In the data rows, zero lies at 4.5, halfway between 4 and 5.
Each group has one hidden pattern, and each of its rows is that pattern moved along and wrapped round at the ends.
Here is the table:
[8, 3, 7, 7, 5, 4, 5, 4, 4, 6, 2, 3, 4, 3, 4, 3]
[5, 6, 7, 4, 5, 2, 2, 7, 5, 7, 4, 4, 3, 2, 4, 5]
[3, 7, 7, 4, 4, 6, 4, 4, 6, 2, 3, 4, 3, 4, 3, 8]
[6, 3, 4, 4, 4, 6, 6, 3, 3, 3, 8, 5, 7, 5, 2, 4]
[6, 6, 3, 4, 5, 4, 6, 3, 3, 5, 8, 4, 3, 3, 1, 7]
[4, 3, 2, 4, 5, 5, 6, 7, 4, 5, 2, 2, 6, 5, 7, 5]
[3, 2, 7, 5, 7, 5, 2, 4, 7, 3, 4, 4, 4, 6, 6, 3]
[7, 6, 6, 3, 3, 5, 4, 6, 3, 3, 5, 7, 5, 3, 3, 1]
[3, 5, 3, 6, 4, 3, 5, 8, 4, 4, 3, 1, 7, 7, 6, 3]
[5, 5, 6, 7, 4, 5, 2, 2, 6, 5, 7, 5, 4, 3, 2, 4]
[4, 6, 3, 4, 4, 4, 6, 6, 2, 3, 3, 8, 5, 7, 5, 2]
[6, 6, 3, 3, 2, 7, 5, 7, 5, 2, 4, 7, 3, 4, 4, 4]
[5, 7, 5, 2, 4, 6, 3, 5, 5, 4, 6, 6, 2, 3, 2, 8]
[5, 5, 5, 4, 4, 7, 2, 3, 4, 3, 4, 3, 8, 3, 7, 7]
[2, 3, 4, 3, 4, 3, 8, 3, 7, 7, 5, 4, 5, 4, 3, 6]
[5, 6, 8, 3, 5, 3, 2, 6, 5, 7, 5, 4, 3, 2, 4, 5]
[4, 3, 6, 6, 2, 3, 3, 8, 5, 7, 5, 2, 4, 7, 3, 4]
[2, 3, 6, 3, 5, 5, 3, 6, 6, 2, 3, 3, 7, 5, 7, 5]
[7, 4, 4, 3, 2, 4, 4, 6, 6, 7, 4, 5, 3, 2, 6, 5]
[4, 6, 3, 4, 4, 4, 6, 6, 2, 3, 3, 8, 5, 7, 5, 2]
[5, 7, 4, 4, 3, 2, 4, 4, 5, 7, 8, 4, 5, 2, 2, 6]
[4, 4, 6, 2, 3, 4, 3, 4, 3, 8, 3, 7, 7, 5, 5, 5]
[4, 5, 6, 6, 8, 4, 5, 2, 2, 6, 5, 7, 4, 4, 3, 2]
[4, 6, 3, 4, 5, 4, 6, 6, 2, 3, 3, 7, 5, 7, 5, 2]
[3, 6, 8, 4, 3, 3, 2, 7, 7, 5, 3, 3, 5, 3, 6, 4]
[3, 3, 8, 5, 7, 5, 2, 4, 6, 3, 4, 4, 4, 6, 6, 2]
[4, 6, 4, 4, 5, 8, 5, 3, 3, 2, 6, 6, 6, 3, 4, 5]
[5, 2, 4, 6, 3, 4, 5, 4, 6, 6, 2, 3, 3, 8, 5, 7]
[2, 6, 5, 6, 4, 4, 3, 2, 4, 5, 6, 7, 7, 4, 5, 3]
[5, 4, 6, 6, 3, 3, 3, 8, 5, 7, 5, 2, 4, 6, 3, 4]
[7, 5, 5, 5, 4, 4, 6, 2, 3, 4, 3, 4, 3, 8, 3, 7]
[7, 5, 6, 5, 2, 3, 6, 3, 4, 4, 4, 6, 6, 3, 3, 2]
[3, 3, 8, 5, 7, 5, 2, 3, 6, 3, 4, 4, 4, 6, 6, 2]
[2, 8, 5, 7, 5, 2, 4, 7, 3, 4, 4, 4, 6, 6, 3, 3]
[2, 3, 8, 5, 7, 5, 2, 4, 6, 3, 4, 4, 4, 6, 6, 2]
[3, 4, 5, 4, 6, 6, 2, 2, 3, 7, 6, 7, 5, 2, 3, 7]
[6, 4, 3, 6, 8, 4, 3, 3, 2, 7, 7, 6, 3, 4, 4, 4]
[3, 8, 5, 7, 5, 2, 4, 6, 3, 4, 5, 4, 6, 6, 3, 3]
[5, 7, 4, 4, 3, 2, 4, 5, 6, 6, 7, 4, 5, 2, 1, 6]
[3, 4, 3, 5, 2, 8, 3, 7, 7, 5, 4, 5, 4, 4, 7, 2]
[2, 3, 3, 8, 5, 7, 5, 2, 4, 6, 3, 4, 4, 4, 6, 6]
[8, 5, 7, 5, 2, 4, 6, 3, 4, 4, 4, 6, 6, 2, 3, 2]
[5, 4, 6, 6, 3, 3, 2, 8, 5, 7, 5, 2, 4, 7, 3, 4]
[8, 5, 7, 5, 2, 4, 6, 3, 4, 4, 4, 6, 6, 2, 3, 3]
[4, 5, 2, 1, 6, 5, 7, 4, 4, 3, 2, 4, 4, 6, 6, 8]
[2, 3, 4, 3, 4, 3, 8, 3, 7, 7, 5, 5, 5, 4, 4, 6]
[5, 6, 4, 4, 3, 2, 5, 4, 5, 6, 8, 4, 5, 2, 2, 7]
[6, 5, 2, 2, 3, 7, 5, 7, 5, 2, 3, 6, 3, 5, 5, 4]
[6, 3, 4, 4, 4, 6, 6, 2, 3, 2, 8, 5, 7, 5, 2, 4]
[3, 3, 8, 5, 7, 5, 2, 4, 6, 3, 4, 4, 4, 6, 6, 2]
[8, 3, 7, 7, 5, 5, 5, 4, 3, 6, 2, 3, 4, 3, 4, 2]
[4, 6, 3, 4, 4, 4, 6, 6, 2, 3, 3, 8, 5, 7, 5, 2]
[3, 4, 4, 6, 3, 3, 6, 8, 4, 3, 3, 1, 7, 6, 6, 3]
[7, 3, 4, 4, 4, 6, 6, 2, 2, 2, 8, 5, 7, 5, 2, 3]
[5, 4, 4, 6, 2, 3, 4, 3, 4, 3, 8, 3, 7, 7, 5, 5]
[2, 6, 5, 7, 5, 4, 3, 2, 4, 4, 6, 6, 7, 4, 5, 2]
[6, 3, 3, 4, 3, 4, 3, 8, 3, 7, 7, 5, 5, 5, 4, 3]
[3, 3, 5, 4, 6, 4, 3, 5, 8, 4, 3, 3, 1, 7, 6, 6]
[2, 3, 6, 3, 4, 4, 4, 6, 6, 2, 3, 2, 7, 5, 7, 5]
[3, 5, 4, 6, 3, 3, 5, 8, 4, 3, 3, 1, 7, 7, 6, 3]
[2, 3, 4, 3, 4, 3, 8, 3, 7, 7, 5, 5, 5, 3, 3, 6]
[5, 4, 4, 6, 2, 3, 4, 3, 4, 2, 8, 3, 7, 7, 4, 5]
Some new rows, each followed by its group:
[8, 3, 7, 7, 5, 4, 5, 4, 4, 6, 2, 3, 4, 3, 4, 3] p
[4, 5, 6, 7, 4, 5, 3, 2, 6, 5, 7, 5, 4, 3, 2, 4] h
[8, 4, 3, 3, 1, 6, 7, 6, 3, 3, 5, 3, 6, 4, 3, 5] z
[7, 5, 7, 5, 2, 4, 6, 3, 4, 4, 4, 6, 6, 2, 3, 3] n
[6, 2, 3, 3, 8, 5, 7, 5, 2, 4, 6, 4, 5, 4, 4, 6] n
[2, 3, 3, 7, 5, 7, 5, 2, 4, 7, 3, 4, 5, 4, 6, 6] n
[4, 3, 2, 7, 6, 6, 3, 3, 5, 3, 6, 3, 3, 6, 8, 4] z
[3, 4, 3, 8, 3, 7, 7, 5, 4, 6, 4, 4, 6, 2, 3, 4] p
[3, 3, 1, 7, 7, 6, 3, 3, 5, 3, 6, 3, 3, 5, 8, 4] z
[7, 5, 2, 4, 7, 3, 5, 4, 4, 6, 6, 2, 3, 3, 8, 6] n
[3, 7, 7, 5, 5, 5, 4, 4, 6, 2, 3, 4, 3, 4, 3, 8] p
[3, 3, 8, 5, 7, 5, 2, 3, 6, 3, 4, 4, 4, 6, 6, 2] n
[4, 3, 5, 8, 4, 3, 3, 1, 6, 7, 6, 3, 4, 5, 3, 6] z
[6, 3, 3, 5, 3, 6, 4, 3, 5, 8, 4, 4, 3, 2, 7, 7] z
[4, 7, 2, 4, 4, 4, 6, 5, 2, 3, 2, 8, 5, 6, 5, 3] n
[7, 7, 4, 5, 2, 2, 7, 5, 7, 5, 4, 3, 2, 4, 5, 6] h
[6, 7, 4, 3, 3, 1, 7, 7, 6, 3, 4, 5, 3, 6, 4, 3] z
[4, 6, 3, 4, 4, 4, 6, 6, 2, 3, 2, 7, 5, 7, 5, 2] n
[4, 3, 2, 5, 4, 5, 6, 8, 4, 5, 2, 1, 7, 5, 7, 5] h
[7, 6, 3, 3, 5, 4, 6, 4, 4, 5, 8, 4, 3, 3, 2, 7] z
[3, 3, 4, 3, 4, 3, 8, 3, 7, 7, 4, 5, 5, 4, 3, 6] p
[3, 3, 5, 3, 6, 4, 4, 5, 8, 4, 3, 3, 2, 7, 7, 6] z
[6, 2, 3, 3, 8, 5, 7, 5, 2, 4, 7, 3, 4, 5, 4, 6] n
[8, 4, 4, 3, 1, 7, 6, 6, 3, 4, 5, 4, 6, 3, 3, 5] z
[5, 4, 5, 4, 4, 6, 2, 3, 4, 3, 4, 3, 8, 3, 7, 7] p
[4, 6, 6, 7, 4, 5, 2, 2, 6, 5, 6, 5, 4, 3, 2, 4] h
[8, 4, 7, 7, 5, 5, 5, 4, 4, 6, 2, 3, 4, 3, 4, 3] p
[4, 6, 6, 2, 3, 3, 8, 5, 7, 5, 2, 4, 6, 4, 4, 4] n
[3, 3, 8, 5, 7, 5, 2, 3, 7, 3, 4, 5, 4, 6, 6, 2] n
[4, 7, 3, 4, 4, 4, 6, 6, 2, 3, 2, 8, 5, 7, 5, 2] n
[5, 7, 4, 3, 3, 2, 7, 7, 6, 3, 3, 5, 3, 7, 4, 3] z
[7, 5, 4, 5, 4, 4, 6, 2, 3, 4, 3, 4, 2, 8, 3, 7] p
[6, 4, 3, 5, 8, 4, 3, 3, 1, 7, 7, 6, 3, 3, 5, 4] z
[2, 3, 3, 7, 5, 7, 5, 2, 3, 6, 3, 4, 5, 4, 6, 6] n
[8, 3, 7, 7, 5, 5, 5, 4, 4, 6, 2, 3, 4, 3, 4, 3] p
[5, 6, 4, 3, 6, 2, 3, 4, 3, 4, 3, 8, 3, 7, 7, 5] p
[2, 8, 5, 7, 5, 2, 4, 6, 3, 4, 4, 4, 6, 6, 2, 3] n
[3, 6, 8, 4, 4, 3, 1, 7, 7, 6, 3, 3, 5, 4, 6, 4] z
[3, 6, 4, 3, 5, 8, 4, 4, 3, 1, 7, 7, 5, 3, 4, 5] z
[3, 4, 3, 8, 3, 7, 7, 5, 4, 5, 4, 4, 6, 2, 3, 4] p
[6, 3, 3, 2, 7, 5, 7, 4, 2, 4, 6, 4, 5, 4, 5, 6] n
[7, 5, 2, 4, 6, 3, 4, 5, 4, 6, 6, 3, 3, 3, 8, 6] n
[6, 2, 3, 3, 7, 5, 7, 5, 2, 4, 6, 3, 5, 4, 4, 6] n
[6, 5, 5, 5, 4, 4, 6, 2, 3, 4, 3, 4, 3, 8, 3, 7] p
[4, 4, 6, 6, 7, 4, 5, 2, 1, 6, 5, 7, 4, 4, 3, 2] h
[4, 2, 8, 3, 7, 7, 5, 5, 5, 4, 3, 6, 2, 3, 4, 3] p
[4, 4, 4, 6, 6, 3, 3, 3, 8, 5, 7, 5, 2, 4, 6, 3] n
[2, 3, 3, 8, 5, 7, 5, 2, 4, 7, 3, 5, 5, 4, 6, 6] n
[4, 3, 4, 3, 8, 3, 7, 7, 5, 5, 5, 4, 4, 6, 2, 3] p
[4, 5, 4, 6, 6, 2, 3, 3, 8, 5, 7, 5, 2, 4, 6, 3] n
[5, 4, 6, 6, 3, 3, 2, 8, 5, 7, 5, 2, 4, 6, 3, 4] n
[3, 2, 4, 5, 5, 6, 8, 4, 5, 2, 2, 6, 5, 7, 5, 4] h
[2, 8, 5, 7, 5, 2, 4, 6, 4, 4, 4, 4, 6, 6, 2, 3] n
[2, 4, 4, 5, 6, 8, 4, 5, 2, 2, 6, 5, 7, 4, 4, 3] h
[4, 5, 3, 6, 4, 3, 5, 8, 5, 3, 3, 2, 7, 7, 6, 3] z
[8, 5, 7, 5, 2, 4, 6, 3, 5, 5, 4, 6, 6, 2, 3, 2] n
[5, 6, 7, 4, 5, 2, 2, 7, 5, 6, 4, 4, 3, 2, 4, 4] h
[5, 7, 5, 4, 3, 2, 4, 4, 5, 6, 8, 4, 5, 2, 2, 6] h
[7, 5, 2, 3, 7, 3, 4, 4, 4, 6, 6, 2, 2, 3, 8, 5] n
[3, 4, 5, 4, 6, 6, 2, 3, 3, 8, 5, 7, 5, 2, 4, 6] n
[2, 4, 7, 3, 4, 4, 4, 6, 6, 2, 3, 3, 8, 5, 7, 5] n
[4, 6, 3, 4, 4, 4, 7, 6, 2, 3, 2, 8, 5, 7, 5, 2] n
[3, 8, 5, 7, 5, 2, 4, 6, 3, 5, 5, 4, 6, 6, 2, 3] n
[6, 2, 3, 2, 8, 5, 7, 5, 2, 4, 7, 3, 5, 4, 4, 6] n
[8, 5, 7, 5, 2, 4, 6, 4, 4, 4, 4, 6, 6, 2, 3, 3] n
[2, 4, 6, 3, 4, 4, 4, 6, 6, 2, 3, 3, 8, 5, 7, 5] n
[3, 3, 5, 3, 6, 4, 3, 6, 8, 5, 3, 3, 1, 7, 6, 6] z
[3, 7, 7, 5, 5, 5, 4, 4, 6, 2, 3, 4, 3, 4, 3, 8] p
[5, 2, 2, 6, 5, 7, 4, 4, 3, 2, 4, 4, 5, 6, 7, 4] h
[4, 6, 6, 2, 3, 3, 8, 5, 7, 5, 2, 4, 6, 3, 4, 5] n
